Y: 3 groups of rows, each row roughly a mix of its group's hidden directions:
Y (122 x 12):
[[ 31   8 -15  51 -32   3 -37  -2  -9 -25  -7  28]
 [ 46  15  10 -49  18  27 -19 -22 -26  14   1 -10]
 [ -4 -11  -1  56 -46   4 -28  14  19  -9   4 -30]
 [-16  -9 -11  25 -44  22   9 -58 -16  20  -2  14]
 [-31 -33   6 -21 -20  22 -30 -38  -5  13  29 -31]
 [-11  20 -32 -29  -6 -52 -19 -28  27 -15 -13 -19]
 [-17  16   2  29  38 -36 -34  30  35   5  11 -12]
 [ -1   1  19  30  -1  28  46  46  -1  -2 -24  30]
 [-35  -4 -16  33 -28  11   4 -55   4 -14   1  32]
 [-19  47  29 -48  20  16 -13  18  -3  -9  26   2]
 [ 10  13  55  34  -5  -4  37  40   1  -9   4 -12]
 [-44 -14  -4   6 -19   1 -35  39 -20  19  -5 -41]
 [ 24  17 -32  38 -24   9  26  -2  25 -25 -15 -39]
 [-24 -20  -9 -33  24 -36   1  39 -23  35 -22  -3]
 [ 19 -36  15  -3 -25  -6   2  52  -2  -6  27  41]
 [ 29 -20 -23   7  -6 -25  12  37  -1  35 -15  48]
 [ 46 -30 -28 -34   7  16  16  15 -23  -1   1 -39]
 [ 17   9 -46 -29  20 -26 -19  21   1  17  22 -41]
 [  6  36  38   4  -1   5  12  26  18 -30  45 -29]
 [ 20 -29 -18  -6 -39  16 -11  39  20 -29  -3 -38]
 [ -1  17   1  47  15 -38 -30 -34  26  25  11  -9]
 [ 11   7 -36   9  15  -6  72  -8   7 -13  -1  20]
 [-20  30  -5  19 -18  10  19 -51 -22 -18 -35  24]
 [ 10 -52 -14  -4 -42  35   6  24  -5 -11 -28 -14]
 [ -6   0 -12  32  28   8 -47  17   6  -8 -29  48]
 [ 18  13 -29   3 -13  16  32  10  48 -47 -14  -7]
 [ 31  24 -11 -36 -23   7  16 -46  -1  30  26 -15]
 [ 28  16 -26  10 -23  -7  23 -11  38  45  35  -2]
 [ 17 -21   0  32 -50  24  -8 -12  11  32  -8 -39]
 [  6 -12 -41  32  10 -39 -19 -37  -8   1  11  36]
 [-18  39 -16   8  16  -8  14 -26   0  -2 -63  21]
 [ 11  24   8  40 -19 -38   6 -27  45 -27  -1 -12]
 [ 28  13  16  -3  31  24  17  40  19  -7  27 -44]
 [-23  -9 -14 -11 -48  10  16  17 -41   4  -6 -46]
 [-31  13  28 -37  45  16   0   0  11 -37 -19 -18]
 [-30  44   8  29  11  -5   4 -53 -14 -25  -5  14]
 [ 42  32  17  36  -2   3  -4  17  52  -1  19   7]
 [ 21  -1 -21  24 -60  18 -20  -2  14  17  -4  38]
 [ 14  14  -7  59 -30  -4  23   6  14 -21  20 -37]
 [ 11  39 -17  -8  -7  -6 -10 -16  26  41 -29 -46]
 [-34 -30 -27 -23 -13 -35  47   5 -19  21  -3   3]
 [ 26   1  27  32   7   0   4  14  21 -41  41 -36]
 [-20  -5 -32  -8 -18   6 -41 -14 -32  31 -34  29]
 [ 22  26  18 -17 -27   3   7  14  30  40 -49  -4]
 [ 25 -17   6  65 -29 -14  13 -18  11 -11  15 -24]
 [-44  36 -17 -15  26 -25  -2  43  -6  27  -5   1]
 [ 27 -49   8 -12   1  32  -3  -4  30 -10  41  25]
 [  1  -2  20  12  20 -18  15  35  -2 -23 -18  64]
 [  2  11 -18 -33  31 -23  23   2 -38   2   1  53]
 [  2 -27  11  38  24  -6   8  11  -7  47 -40  29]
 [-10  14  29  39   4  -7 -58  14  21  -5  14 -28]
 [ 17  69  11  10  15  11  21 -15  15  -6 -34   7]
 [ 37  -1 -37  33  31  -6   2  -3  10 -14   3  51]
 [  2   4   1  35  64 -22  -7  13   2 -37  11 -12]
 [ 18  -7 -29   2 -39  30 -21  -3  13  33  -9  48]
 [-51  -6 -11  -7 -24  12  44 -42  -2 -11 -20   7]
 [  5 -25   4 -11 -15 -25  17  46  -1  20  38 -44]
 [ 23  23  24   9 -31  17  40   8  16 -50  -8 -17]
 [ -6 -17 -33 -31  34  19  14  54  23  -1   5  12]
 [  4  -9 -51  48 -32  -7   7 -17   0 -13 -27  22]
 [  7 -23  15   7   6  37 -62 -25   6 -22   9  22]
 [-29  48  -3  -2  18  -2  20  54  27  -9   8   8]
 [  9  17 -19 -11  -1 -20 -30 -41  43 -27  31 -21]
 [-38  41   7  15  32 -12 -37  -2   5  22 -18 -31]
 [ 30 -26 -17  15 -49   5  19  14  -8 -34   7  37]
 [ 18 -23 -36 -13 -41  16  -8 -15  30  -2  30 -38]
 [  7  18 -32 -10 -31   3 -22   2  18  13 -15 -64]
 [-27   9 -61  -5   1 -11 -32 -16 -23  31   1 -17]
 [-27 -21 -28 -38  12 -34 -24 -16  -3  19 -23  35]
 [-70   0   5  27 -25 -21 -16  -2   6   2 -27   3]
 [ 36  21 -13   2  46 -19   1 -17  11  32  13 -41]
 [-21  15 -15  27  32 -29 -32  32  14  24 -28 -26]
 [ 18  26  42 -18 -21  28 -11 -41 -33 -13  -6 -18]
 [-27  -5 -22  36  14  17  -2  17 -29  49 -15  32]
 [ -7 -12  35  51 -18  -7  -5   5  -1 -21  37  40]
 [-13  16 -51  13  13  23 -27 -30  -9  36 -27  14]
 [  1  39  22 -42 -10 -23  -3 -29  24 -37 -24   2]
 [ 13   0 -10  49   2  38  38  31  27  -9 -11  18]
 [ 19 -28 -25  -6 -20 -21 -22  22 -64  -4  -6   1]
 [ 38 -13 -26  -2 -32  18  50 -16   5  -5  35  -2]
 [-17  39  33  -6  48 -12 -15  27  25  20  18  10]
 [ -2 -26   4  -9 -27 -11  49  43  30  17  26  -7]
 [-28  27 -26 -12  -1 -46 -36 -19   6   5  32 -24]
 [ -3 -22  17  43  20  -8 -21  28   6 -51  23 -17]
 [ 12  26  13 -16   3  23  33 -28  53  25  24 -11]
 [ 13 -13  -9  14  -9 -20  21  27  47  31  47 -10]
 [-21  -7  -7  29   0 -45 -27  15 -40 -14   6 -40]
 [  5  11 -38 -43  -8 -12  11 -34  -2  -1  47  24]
 [-20 -13  38  -5  38  -3   1  26  23 -41  13  36]
 [-21  -1  -9  18  30 -10 -12  16  46   4  37  44]
 [-50 -28 -20  14 -22  20 -31 -17  27  -6   7 -31]
 [  4 -53 -53  12  14 -10  -3  25 -28  -2  13   7]
 [-32  15  27  -4 -27  28 -12 -45 -21   6  18 -35]
 [-40  19  -3 -30  55  -2  -4 -31   6 -26  13  -6]
 [ 41  16  47  43   8  13   9 -18  28  -5  -9 -14]
 [ 28 -27 -14  62 -15  34   1 -20  -2   4  20  -7]
 [  8  -7  12  43  29   7 -29 -16  28  20  47  14]
 [  9  33   5 -38 -20  10  34 -42 -29   1 -29  -2]
 [ 35  -6 -42 -41 -42  13  12  -5 -17   8   4 -23]
 [-11  24 -33   7  39  -2  10 -46 -29 -23 -17 -21]
 [ 15  12   8  40 -40 -47 -12  -1  31  13  21  10]
 [ 13   7 -18  64  13 -21 -33  13  11 -21   2  26]
 [ 16  12  12 -30  30   2   8  30 -39 -18 -47  17]
 [ 42  -3 -16   5 -43 -14  11  14 -27 -16  41  28]
 [-15  32  10  34 -32  -5 -35  34  26  26 -22   2]
 [ -9   0  28 -35   5   8 -24 -25 -53  30 -23  12]
 [ 24  16  40  47  15  20  22  31  17   1  18 -21]
 [-30 -24  17  46 -22  11  -2  -4  20 -35  -6  39]
 [-13  33  34  11   2 -19   0  13 -45  35 -19 -32]
 [  4 -45  16  29 -33  26  -4   6  36 -32  19  -3]
 [-29 -18 -13   2 -20 -14  -7  65  -5  31 -21   6]
 [  9   0  16   4 -21  62  12  -9 -49   3 -18  13]
 [-29 -16 -36 -16   9  20   3  51 -22  11  37   6]
 [ 11   8  -3   2   2  -3 -11   2   5  72 -27 -39]
 [ -6 -23 -57  28 -41  -3   1  -9 -17 -22   0  23]
 [ 10   7 -18 -54  -6  -1  15 -29 -30  34  31  12]
 [-16  20 -14  55 -18  17  -1 -16  41 -13 -11  32]
 [ -4   3 -43 -51 -20  34   1  -9   4 -40   4   8]
 [-16  -6 -72 -25 -11   2   4  23 -12  -5   3 -28]
 [ 14 -15  52  25  42   4  10   6   0 -32  32  10]
 [-28 -10 -23  -3  -3 -20 -26  51 -18  44 -21  -1]
 [-27 -11 -18  27   1 -35 -53  -3 -20  17  16 -30]]
which group is each row in? (one row of each group first):
[ 27 -29  -9 -31   0  32   3   0  14   7  -4 -62] -> H
[ 15 -37  47  -3   4   4  37  36 -11   0 -25  22] -> R
[ 18 -28 -19  17 -55  15 -12   2  -1  -6  -5  50] -> L

[ 53 -18   4  -6  26 -44 -24  -1  -6   4  33  15] -> L
[ 49 -18 -21 -12 -53  -4   8  27  15   9  19  11] -> H
[  2  42  20  49  -4  41   1  -3  11 -10  35   6] -> R
[ 10  12   3  37 -28  26  12   3 -49  11   1 -44] -> R
[-39  -6  -1  11   6 -63 -19  10   2  21  33  12] -> R
[ -5  31  21 -22 -44  15  17 -19 -34 -11 -28 -32] -> L
[-41  -2   9   7  27  -7   0 -19 -19 -39  33  42] -> H
[ -8  18  51  19 -14  26  16 -48  -6  23 -20   8] -> H
[-16  -5 -12  34  41  -7 -53  24   7  -1 -14  26] -> L
[ 35  30  27 -11  13  57  -3 -26  12 -13 -19  -3] -> R
[ 17 -25 -10  12  51 -25 -11  56   8  -8   5  -6] -> H
